One turn moves each row of this set onto another row. After a few examples, where does it send each row asked below?
taseg: [ 41.8  22.5  42.3 -12.1  10.8   7.7   6.6 -22.7  -7.2 -17.1   7.9 -29.3
 -28.6  20.1]
lin: [-14.8  18.6  11.8 -40.1   7.4   6.5  -7.3   2.5  10.3  -9.5 -29.5  -2.0
 -47.7  23.8]
rap: [ 24.5  -6.5  -1.5 -18.6 -12.3  18.0 -32.6  -5.2   0.5  38.2 -16.4  12.0
  22.8  36.5]
faz: [  0.1  -1.5   6.7   7.5  -9.8  35.7 -18.2 -16.6   3.8   6.6   6.2  16.4
  48.8  30.9]
Tomu: [-17.6  40.0  12.9 -16.8 -29.5  31.8  29.1  -7.9   2.4  10.8   3.9 -11.1
  25.2   3.3]
pugaz: [ 51.7 -47.7  19.2   5.7  -7.0  28.1  20.4 -15.8 -15.0   4.2 -11.8 -13.3
 -14.5 -18.5]
nekuf: [-18.4  37.7  11.8  -9.1 -32.9  22.6  16.8 -15.7   4.8 -14.6   6.8   5.6
  36.8   8.1]
Duk: [ 33.0 -43.9   2.0  -1.4  -8.1  10.6  25.7   0.8 -34.9   6.3 -21.9  12.1
  -2.6 -26.8]
til: [-22.1  22.2  -9.1 -38.0  23.2  -7.2   4.0 -43.0  10.8  19.0  23.1 -17.9
  -6.3 -35.0]
sebo: [  9.5  28.5  27.4  -3.6 -37.4  30.1  32.4 -27.7  27.5   3.9   5.4  -9.4
  14.9   8.4]
loreb: [-36.3  25.4 -14.1 -31.2   4.0   5.2  -2.2 -36.4  43.1  -2.3   6.6  -3.6
  -7.5 -23.4]
Pavu: [ 16.7   4.1 -40.0 -11.0   0.9 -14.2 -22.1   7.6 -17.8 -24.0 -28.5   3.1
 -34.2 -23.2]
vekup: [-12.6 -23.1 -26.0   3.0  20.7  22.4 -17.3 -15.4  58.4  12.5 -16.7   4.4
  17.4  -9.5]
nok: [ 14.6 -19.6 -19.5 -11.0  31.9  10.3  -7.0  13.3  46.7  11.5 -33.1 -18.2
  26.1 -15.9]
tokef: [ 30.7   1.6   6.5 -18.2   0.1  -8.1 -30.6  -6.6 -11.8 -10.9  45.8  42.1
  18.8 -14.4]
kire: [-14.5 -33.3   5.5  22.3  21.4  26.9  32.3  -7.3   4.4  21.6  -7.9   8.0
 -30.8   0.2]
tis: [-18.5  -1.5 -10.4   4.1  33.0  26.3 -12.6 -10.0  45.6 -15.4  -5.3 -14.1
  40.9  -4.0]
Toko: [-12.1 -37.8  21.4   4.2   1.8  31.1  21.5   0.1  22.7  18.4   5.4 -25.8
 -47.0  -1.6]
novi: [ 17.3 -16.5 -26.0 -28.2  -7.6 -15.7 -17.1  18.7 -22.5 -16.8 -33.3   1.5
 -21.7 -32.2]
muzu: [ -5.9   7.8  11.3 -55.7  -3.0   1.6 -17.9   9.1  -2.9  -6.8 -30.4 -17.9
 -38.0  11.7]
Negen: [ 28.8 -15.3   4.7  17.1   6.4  -9.5   5.5  -6.5  20.6  -1.3  40.9 -58.0
 -15.3  -5.3]
sizun: [ 22.2  12.4  38.7 -43.4 -15.2   0.6  13.1 -15.8  11.4 -11.3  17.1 -44.5
 -19.9  25.2]
pek: [ 46.1 -24.8   3.8   1.6   1.3  13.8  23.2 -15.8 -32.8  -5.3 -27.2  21.5
  -5.1 -16.2]
lugas: [ -9.1 -58.5  -7.4  16.6  11.3  17.2  21.6  -1.0  21.0  30.5  10.3 -20.4
 -13.1  -1.2]
revi: [-36.9  19.1 -17.7 -25.5  15.8  11.2  -7.9 -38.6  11.4 -14.4   9.4   8.3
  27.3 -25.2]
ruku: [ 11.9  15.8  14.2   6.3  -1.8  -0.9  -2.8   7.1  33.1 -47.9  27.4   6.8
  33.1 -15.3]
Gela: [-12.7 -25.3   4.1 -46.1 -12.3  17.5 -13.4  -1.2  -0.3   1.8 -27.9   7.1
 -53.2  -0.3]
zetid: [  3.5  -3.1   5.0  -6.4  -3.4  41.0 -18.8  -7.3  -5.2  32.9  -6.0  11.9
  39.9  30.4]
zop: [ 29.0  13.6  45.3 -30.4   0.9   1.1  -8.2  -8.2  -5.8  -8.2  15.5 -47.0
 -33.1  19.0]
Vabil: [-32.2  21.9 -17.9 -39.5  27.4   4.9  -6.8 -26.3  14.2  -1.5  17.6   1.4
  11.3 -40.9]
Selen: [ -9.5 -44.9   9.6  18.0  15.9  22.1  28.7  -2.0  -3.6  31.7   5.4 -14.9
 -21.6 -12.2]
bevon: [ 29.8 -24.7 -35.5 -35.6 -19.3 -23.3 -16.6  -1.6 -20.0 -12.8 -12.6   5.3
 -12.3 -26.2]
gif: [ -4.0 -11.9 -13.2  -3.4  46.3  20.0 -15.4   9.8  44.0  -2.0  -5.7 -15.0
  32.6 -19.2]
Nopat: [ 42.1   3.4  34.4 -41.8 -15.9  11.2  -3.6 -25.5 -16.0 -16.9  -3.2 -27.0
 -38.6  -1.4]
ked: [ 33.6   2.6   7.8 -34.4   5.8 -23.6 -34.7 -17.9  -2.3   7.5  44.5  28.0
  -2.5  -5.0]
Fom: [ 42.1  -1.8  -1.7  26.8 -10.7  -5.4  -0.8   2.1  46.9 -28.1  25.3  -4.1
  15.7 -24.9]
gena: [ 29.5  14.8 -12.1 -17.5 -13.8 -19.2 -36.2 -30.4   9.0 -20.8  33.4  25.7
   3.1 -24.5]
ruva: [ 37.7  -0.5  10.1   9.9 -11.0 -14.6  31.5  30.2  38.0 -13.9  15.4   1.3
  14.9 -29.4]
Kodas: [ -7.6  32.9  11.6  -4.5 -34.2  12.0  46.4 -12.4   5.3  25.5  11.1 -16.6
   7.5  -6.0]
Pidi: [-20.8   3.6 -11.5 -65.9 -14.2 -12.1 -12.4   1.0   9.3  -8.4 -14.7 -15.3
 -34.7   8.3]
tosa: [ 15.1  -0.1  -8.9  37.7  29.9  -1.5  -2.4  -5.3   5.6  -1.4  28.1 -39.8
 -36.5  -8.7]
kefe: [ 32.3  14.0  19.5   9.9  -7.7  -0.1  12.6  28.9  28.6 -30.4  33.4   4.3
  25.8 -17.0]
tob: [ 11.6  -4.3   0.6  -3.4   7.1  -2.2 -27.5 -22.5   0.8 -26.5  41.4  41.3
  31.1 -12.0]
zed: [ 11.5 -12.9  14.8  20.1  23.4  -3.4  -0.2  -4.1   5.9   9.0  38.1 -54.6
 -30.7 -11.1]
Vep: [ 12.1   3.8  -0.9   5.0  -5.1  -1.2 -16.4  -3.1   5.8 -10.1  25.3 -57.9
 -52.7 -19.1]
fad: [ 25.0 -36.9 -33.7  -1.1  -9.2   3.3 -23.9   5.9 -15.9  -6.3 -15.1  -7.6
 -35.5 -34.3]
tifov: [ 25.7  -4.0   8.1 -14.9 -25.7  31.7 -17.6 -37.2   7.0  21.6 -11.7  32.4
  25.6  22.6]
muga: [ 31.5 -57.8  -3.8 -10.5 -14.2  13.8  23.3 -14.5 -19.0  17.8 -15.7  17.4
   5.8  -5.6]

kefe goes to Tomu
kire goes to tosa
Pidi goes to bevon
Where do these go?
Duk goes to Selen
til goes to ked
loreb goes to gena
revi goes to tob
fad goes to pugaz

